Where one turn sends some rows of the set: a few examples, then the rows asked:
J_252: [-0.53 -0.35  0.47 -1.77 -1.42 -0.35  0.58  0.30  2.83  3.87  1.94  0.36]
J_20: [-1.97 -3.13 -1.53 -0.76 -1.34  1.77  0.01 -0.62  0.58  0.10  1.71  3.35]
J_946: [ 0.09 -2.04  0.30 -0.48 -1.66  2.78  0.74 -0.01 -0.60 -2.17  1.61  1.92]
J_115: [-1.37 -0.88  0.66 -0.72 -1.37 -1.44  0.86  0.00 -1.08 -1.50 -2.52 -0.90]
J_645: [-1.40  0.19  0.60  1.60 -0.94  0.39 -0.46  0.10 -0.31 -1.09  3.92 -0.36]
J_28: [ 0.91 -0.85 -0.27 -3.20  0.80 -1.51  1.70 -0.24 -0.82  1.23  0.71 -0.54]
J_772: [-0.36 -0.67  1.62 -1.55 -1.05 -3.07  0.60  1.06 -1.60 -1.33  1.12  1.69]
J_894: [-3.12 -1.08  1.70 -0.07  1.39  0.16  1.57  1.85  0.37 -0.09  2.54  2.22]
J_494: [-2.17  0.87 -0.43 -0.67 -2.08  1.11 -0.18 -3.61 -1.32 -0.12  1.65  0.57]
J_988: [-1.30  1.88 -0.33 -0.80 -2.10 -0.54  0.15 -1.35  3.06  1.08  0.57  2.65]
J_5: [-2.37 -1.59  0.64  0.65 -0.38 -1.54  1.25 -0.76  0.63  0.78 -1.58 -2.20]
J_16: [-1.44 -2.16 -0.92  0.32 -0.91  2.61  0.62  0.44  1.21 -1.70  0.87  2.81]
J_907: [-2.75 -1.84  1.88  0.26 -1.87 -1.06  0.79 -0.64  1.53  2.87  0.02 -1.68]
J_78: [ 0.33  0.36 -1.34 -1.45 -0.80 -2.78 -0.32 -0.80  0.48  0.86  2.87  1.55]
J_98: [-3.94 -0.50  0.78 -2.28  0.25  0.87  1.78 -1.85 -0.66  0.83  0.34  3.07]
J_952: [-1.99  1.00  2.60 -0.86 -2.32 -0.80  1.17  0.45  0.97 -1.29 -1.09  2.70]
J_768: [-0.53 -3.03 -0.25 -1.66 -2.13  2.03  0.17 -0.93 -1.10 -0.36  2.48  2.58]
J_14: [-0.24 -0.83  0.91 -0.92  0.82 -0.65  2.39 -1.21  0.29  1.28 -0.54 -2.57]
J_835: [-0.74 -1.13  2.10 -1.41 -0.67 -0.27  1.85 -0.96  1.27  3.45  1.02 -1.85]
J_656: [-2.81 -0.37  1.37  0.57 -3.46 -0.33 -0.34  0.62  2.50  1.15 -1.02 -0.09]

J_28 -> J_115
J_835 -> J_14
Now find these:
J_946 -> J_16
J_645 -> J_894
J_988 -> J_78

